Rows are one point carried round by a steady rotation, each followed by how many steps it has turned.
The counts run from 0 to 227.
[-1.90 -0.05  3.50  0.54 -3.68 -3.77  0.96 -1.73  2.11 -1.12 -2.17 -3.73
  1.22 -2.04  1.84  3.78 -1.76  2.38  1.57 -0.90 -2.53 -1.00  1.75 -0.32
  1.52  0.81  0.03 -1.47 -0.15  2.02 -3.39  0.14 -2.32 -2.29]	183
[ 1.44 -1.50 -2.08  2.06  1.85  1.11  0.52 -2.67  0.38  2.25 -1.18  2.18
  1.01 -0.15  2.10 -0.49 -0.14  1.79  0.12 -4.20 -1.94 -3.79  0.88 -0.41
 -1.39  3.97 -0.95 -3.59 -0.74 -2.16 -0.96  1.57  2.82 -2.15]	95
[-2.11 -0.90  5.13  1.29 -2.62 -3.05  0.85 -4.29  3.48 -1.43 -3.09 -3.06
 -0.06 -0.61  2.61  3.16 -0.74  0.51 -0.16 -0.79 -0.04 -1.18  0.80 -2.30
  1.19  1.51  0.30  0.66 -0.92  2.51 -4.18  0.01 -0.82 -1.39]	184
[-1.07  2.43  2.78 -2.07  2.42 -3.78 -5.80  1.97  0.96 -4.11 -2.38 -0.14
  2.47 -0.16 -0.84 -1.72 -4.10  0.78 -0.11  1.89 -1.46 -0.88  0.05  0.73
 -0.12 -0.23 -0.38  1.46  0.90 -1.36 -0.77  1.76 -0.15 -0.55]	210
[ 0.49  4.24 -0.44 -1.29 -0.22 -2.66  0.02  4.84 -0.63  0.16  4.26  1.13
 -2.56  2.02 -0.75 -0.52 -1.18 -3.30  1.45 -0.82 -0.06  0.78  1.17  0.04
 -3.46  1.45 -1.06 -0.35  1.98  2.39  3.59  1.88 -2.98  1.16]	55
[ 2.54 -0.54 -6.13 -0.14  0.94  0.36  1.25  0.12 -0.04 -1.61 -3.55  2.17
 -0.79 -0.23 -4.90  1.60  1.73  0.00 -0.82 -2.34  1.17  3.23 -1.24 -1.38
 -2.55  0.09 -0.64  1.75  3.16 -0.75  1.21 -1.92 -2.61  1.43]	127
[-0.01 -2.23 -0.33  1.06  0.86  0.71  1.20  3.32 -1.51  0.69 -2.25  1.94
 -2.37  3.38  0.56  2.95  1.22 -3.87  2.54  0.81 -0.46 -2.82  2.81 -1.77
  1.61  0.60 -1.42  2.58  0.48 -3.01 -2.21 -2.59  0.56 -2.30]	221
[ 0.93  0.57  2.25  0.16 -0.30  2.08 -2.92 -1.57  1.92  2.86 -0.81  4.77
  1.72 -0.79 -2.07 -2.90  2.12  1.82 -4.32  3.43 -0.94  0.93  0.06  0.67
 -2.81 -1.05 -0.97  1.63  1.14 -0.93  4.67 -0.37  2.08 -2.36]	120
[ 2.79  0.43 -0.22  2.06  1.69  0.10  0.20  1.19 -3.81  3.45 -2.74 -1.90
  1.65  3.06  3.46 -0.62 -2.19  2.82  1.33 -0.46 -0.89 -3.93  1.43  3.17
  1.81  0.88 -2.46 -2.48 -1.28 -3.95 -1.50  1.54  1.21 -0.95]	205
[ 0.45  3.70 -0.94 -2.47  0.58 -3.86  2.45 -3.03  1.89 -1.80 -1.90  0.82
  1.74 -0.81 -1.92 -1.29 -0.47 -3.49 -1.05  2.08  3.29  3.26 -0.83 -2.27
  0.71  3.06  0.25  0.87 -0.48  0.86 -2.32 -3.03  1.58 -2.59]	141
[ 0.21  3.21 -3.18 -2.43  2.97 -4.08 -2.15  0.66 -0.53  0.98  1.53 -1.46
  2.37  1.09  1.68 -1.81 -3.62  0.86  1.81  1.48 -1.59 -3.08  1.01  3.54
  1.09 -0.26  1.04 -2.30  2.69 -1.37 -0.40  3.86  0.76  0.42]	70
[ 2.26  1.51  0.58 -1.47 -1.48  1.25 -2.50 -0.06 -0.64  2.66  1.56  3.54
  1.43 -2.48 -1.97 -3.44  1.12 -1.93 -0.40 -2.55 -0.81  1.11  4.69  1.76
 -4.06 -0.73  0.19  0.45 -1.51 -1.34  3.38 -2.69 -1.56 -1.51]	122
[-1.18 -3.21  3.43 -1.83  0.54  3.41 -0.10  1.57  4.08 -2.29 -0.08  3.04
 -1.95  1.47 -0.96 -2.46 -2.10 -0.34 -1.62 -1.17  0.86  1.77 -0.11 -2.48
 -2.64  2.77 -1.36  2.14 -1.79  1.05 -3.44 -0.56  2.46 -2.62]	215
[ 0.90 -0.18 -2.49 -3.21 -1.30  1.07  0.17  2.77  1.27  3.56  0.85  2.45
 -2.18 -1.03  1.42  0.91  4.05  3.08 -0.25  3.05 -1.47  1.26 -0.10  1.21
 -0.47 -1.91  2.91  3.84  0.10 -0.33  3.86  2.68 -1.20  0.59]	150
[ 2.83  0.79 -1.13 -2.18  1.57 -2.65 -4.77  1.20  1.02 -0.25 -2.87 -1.24
  0.24  2.96 -3.83 -0.91 -1.64 -3.08  1.23 -2.47  0.90 -2.71  1.34 -2.21
 -1.56 -1.47 -0.93  2.29  1.08 -2.48  1.75  2.44  1.13 -0.95]	99
[-1.27 -0.01  4.03  3.54  1.42  2.57 -1.16 -1.37 -1.31 -2.45 -0.50 -2.22
  2.97 -0.06  1.48 -2.47  0.39 -0.69  0.47 -1.29 -2.85  0.00  2.73  2.94
  0.88 -2.00  0.20  2.07  0.39  0.03 -0.19 -6.62  0.89 -0.50]	227
[ 0.75  0.33 -1.24  0.20  2.83 -0.01 -4.16 -0.97 -2.67  0.37 -1.18 -1.14
 -0.63 -1.38 -3.65  0.87 -1.07 -1.09  1.35 -1.32 -2.39 -2.82 -2.00  0.94
  0.20 -4.34 -3.61  0.16 -1.41 -3.83 -1.49  2.87 -0.64 -0.85]	101
[-0.69  2.07  1.52 -0.15 -1.36 -2.11  0.77 -4.07  4.42 -1.07 -4.05 -0.49
  2.08 -1.66  1.05  0.07 -0.81  1.90 -1.39  0.89 -0.43  3.09  2.87 -0.08
  1.47 -4.60  1.03 -0.61  1.43  2.06  1.97  2.33 -2.57  2.82]	47
[ 2.14  1.91  0.46 -3.92  0.18 -3.28 -2.50  1.12  1.46 -3.10 -3.32  2.05
  3.48 -0.83 -0.43 -2.88 -1.99  0.77 -1.03  0.70  1.53  0.59 -0.48 -0.60
 -0.35  4.49  4.10  0.55 -0.07 -1.67 -0.59 -0.22  0.25 -2.13]	2
[ 3.01 -2.23 -0.67  3.64  3.24  1.18  5.04 -3.60  0.32 -2.74 -1.77  1.41
 -0.20  1.08  0.64 -1.87  0.04  3.13 -0.05  2.74 -0.04  1.14 -1.93  2.66
  0.77  0.30 -3.21 -0.68  0.48  1.81  0.04 -0.53 -1.32 -0.09]	22
[-0.66  4.26 -0.35  0.24 -0.58 -1.82  2.12 -3.14  1.39  2.10 -0.77 -0.79
 -0.17 -3.17  1.13  3.81  1.31 -0.84 -4.89 -3.33 -0.14 -1.36 -3.32 -2.82
  1.17 -0.99 -0.09 -1.54 -2.14 -0.97 -2.05  2.01 -1.00 -1.36]	169
[-3.95  0.00 -1.47  1.51  0.38 -0.39  1.14  0.99  2.19 -2.00  1.95 -0.31
 -1.76  1.51 -1.14  6.48 -0.32  1.88 -2.65 -2.20 -0.85  2.50 -2.48 -2.76
  0.62 -0.68  1.13  0.98  1.48  1.35  0.51 -0.53 -1.93 -0.11]	60
[-0.01 -0.90  0.42 -0.24 -0.27 -1.99 -2.85 -2.01 -0.90  1.51 -0.37  3.52
  3.30  0.28  1.27  0.72 -0.90  1.92  1.07  1.38  2.18  0.78  0.86  1.05
 -0.48  5.96  0.77  0.82 -3.58 -0.75 -2.27 -3.26 -2.02 -1.82]	0
[ 1.78 -0.95  2.33  2.33 -0.67 -0.93 -1.50 -1.25 -0.17 -0.67 -4.28 -1.52
  0.91 -2.19 -4.10  0.98 -0.56 -1.32  3.85  2.36 -1.42 -0.49  2.66 -0.97
  3.54 -2.32 -1.28 -3.59  1.83  0.26  3.45 -1.28  2.25 -1.76]	115
[-0.11 -3.37  3.90  2.37  1.79  0.45 -1.53 -5.23  0.62 -0.15 -0.08  1.13
  1.01 -1.72 -1.12 -0.80  0.56 -3.03  3.10  2.89 -1.00 -2.31  1.17  0.31
  2.28 -1.66 -2.25  1.92 -2.46 -0.18  0.83 -2.24  1.64 -2.77]	117
[ 0.90 -1.71  4.10  2.80  0.41 -0.78 -1.22 -3.36 -0.32 -0.22 -2.60 -0.82
  0.97 -3.02 -3.69  1.02  0.14 -4.11  3.92  2.28 -0.15 -1.46  2.00 -0.45
  2.75 -1.64 -3.22 -1.09 -0.39 -0.70  1.84 -1.81  1.71 -1.63]	116
[-1.36  0.00 -0.19  2.08 -0.42  2.63  3.51 -2.42 -1.46  3.80  1.77 -1.89
 -0.64  3.23  3.98  1.23 -0.86  1.82 -1.39 -1.51 -0.55  0.25 -0.08  1.06
  2.74 -1.94  0.64 -4.97 -1.58 -0.27 -2.93  1.06  1.83 -1.22]	65
[-1.67 -1.71 -2.71  1.37  3.63  1.58 -1.44  2.91 -0.60 -0.10 -3.53  2.52
 -1.04  2.98  0.84  3.01  2.21 -3.51  0.64  1.62  0.40 -3.68  1.02 -1.14
  2.83 -0.82 -0.22  4.00  2.08 -2.82 -0.97 -1.71  0.87 -0.54]	222
[ 2.51  4.31  1.14  0.76  1.03 -3.03  1.32  0.49 -1.75  1.25 -0.63  2.72
  0.46 -1.14  2.91  1.89  0.58  2.55  1.10 -0.18 -3.58 -0.01 -1.95 -1.18
 -0.30  1.21 -1.65  0.00 -4.58 -1.97  2.30  2.33 -1.32 -2.02]	28
[ 0.86  4.35 -0.40 -0.41 -0.01 -1.04 -0.33 -1.78 -3.77  1.61 -1.90  1.78
  2.86 -4.60  2.68 -1.16  0.67  0.17  0.71  0.36 -1.25  2.28  0.46  0.57
  3.07  1.49  3.05 -3.08 -3.67 -1.95  0.72 -0.21 -0.21 -0.21]	138
[-4.49  0.89 -3.37  2.69  1.74 -0.59  1.48  0.46  0.01 -1.89  1.83  1.13
 -2.03 -0.61  0.51  6.51  0.19  1.60 -2.27 -2.03 -2.76  0.85 -3.99 -1.41
  0.96  0.14  0.35  0.55  1.12  0.92 -0.94  0.62 -2.34  0.46]	59
[-0.24  2.71 -2.24 -0.82  0.19 -1.01  1.36  2.59 -0.35  1.48  3.99  3.68
 -2.35  2.89 -0.50 -0.89 -1.40 -1.37 -0.80  1.25  0.52  1.41  0.41  0.22
 -3.85  0.97 -1.71 -0.83  2.57  2.72  2.42  2.76 -3.75  1.37]	54
[-2.15  1.86 -1.40 -0.12 -0.45 -0.63  2.08 -4.07  2.70  1.39  0.95 -0.10
 -0.89 -1.36 -1.55  4.70  0.38 -1.82 -5.00 -2.26  2.75  0.67 -2.42 -2.47
  0.49 -2.43 -0.56 -0.39 -1.17 -0.56 -2.51  1.11 -1.72 -0.77]	170
[ 2.05  4.59  1.29 -1.74 -1.19 -4.55  0.07  0.69  0.94 -0.72  1.54 -1.49
  0.75 -1.51  2.17  1.30  0.35 -1.07  0.13 -2.87 -3.11 -2.28 -1.94 -3.29
  0.38 -0.13  3.57  0.06 -2.84  0.15  1.75  3.04 -0.43 -3.02]	167
[ 1.09  0.12  2.05  1.34  0.99 -0.03  2.54 -1.78 -1.66 -2.56  2.43 -3.48
 -0.20  0.22  1.79 -3.88 -0.29 -1.18  4.39  0.99  1.40 -0.15 -0.78  3.06
  1.78  0.08  0.18 -2.48 -0.47  4.69  1.07  0.83 -1.93  1.94]	160
[-1.54  0.33 -1.76 -1.51 -0.66 -0.54  3.65 -3.40 -1.51 -1.96 -3.30  0.30
 -0.31  1.60  3.62  0.75  3.48 -0.96 -0.01  0.24 -0.81  1.11 -2.74  0.83
  2.50 -1.54  3.27  2.83  0.20  0.20 -3.63 -1.55 -4.59  0.11]	155
[-0.52  1.26  3.14 -0.56 -2.31 -1.89  1.81 -4.77  3.27  0.62 -1.11 -1.32
  1.28 -1.30 -0.10 -0.91 -2.30 -0.19  0.10  0.06 -0.93  2.43  3.00  0.71
 -0.02 -5.28 -0.25 -2.02 -0.39  2.53  0.77  1.66 -3.70  0.83]	48
[ 4.95  0.12  2.98  1.96  1.28 -1.78  0.19  1.32  2.05 -0.32  0.97  0.25
  0.32  0.85  0.34 -2.00 -0.81  0.48  3.14  1.03  2.28  1.25  1.48  0.46
 -1.41  2.38 -0.69  1.74 -1.85  2.85  6.41  1.13 -0.50  2.62]	25
[-2.06  0.18  0.59  2.01  0.63  0.75 -2.55  1.16 -1.09 -1.11 -0.79  0.33
  1.93  0.95 -2.48  1.25 -0.59  0.19  0.35  1.70 -1.73  2.97  2.37  2.46
  1.93 -6.32  0.32 -0.53  4.01 -0.88  2.44 -3.47 -1.64 -1.13]	225
[-1.17  0.42 -1.35  1.60  1.36 -0.85  1.83 -3.07  0.71  4.97  1.10 -1.79
  0.24  5.77  2.80  1.49 -2.19 -0.53 -1.45  1.03  4.89  0.01  3.05  0.51
  0.57  2.59 -0.21 -1.97  0.87  0.58 -1.47 -0.90  2.81  0.73]	67
[-3.85  2.25 -2.00  1.54  3.64 -0.27  1.43  1.31 -1.86 -2.09  1.84  0.66
 -2.50 -2.06  2.31  4.66  1.91 -0.80 -0.45 -2.97 -4.03 -1.97 -3.63 -0.86
  0.28  0.85 -0.15  1.50  0.47 -0.04 -0.22  1.44 -2.31  1.22]	58
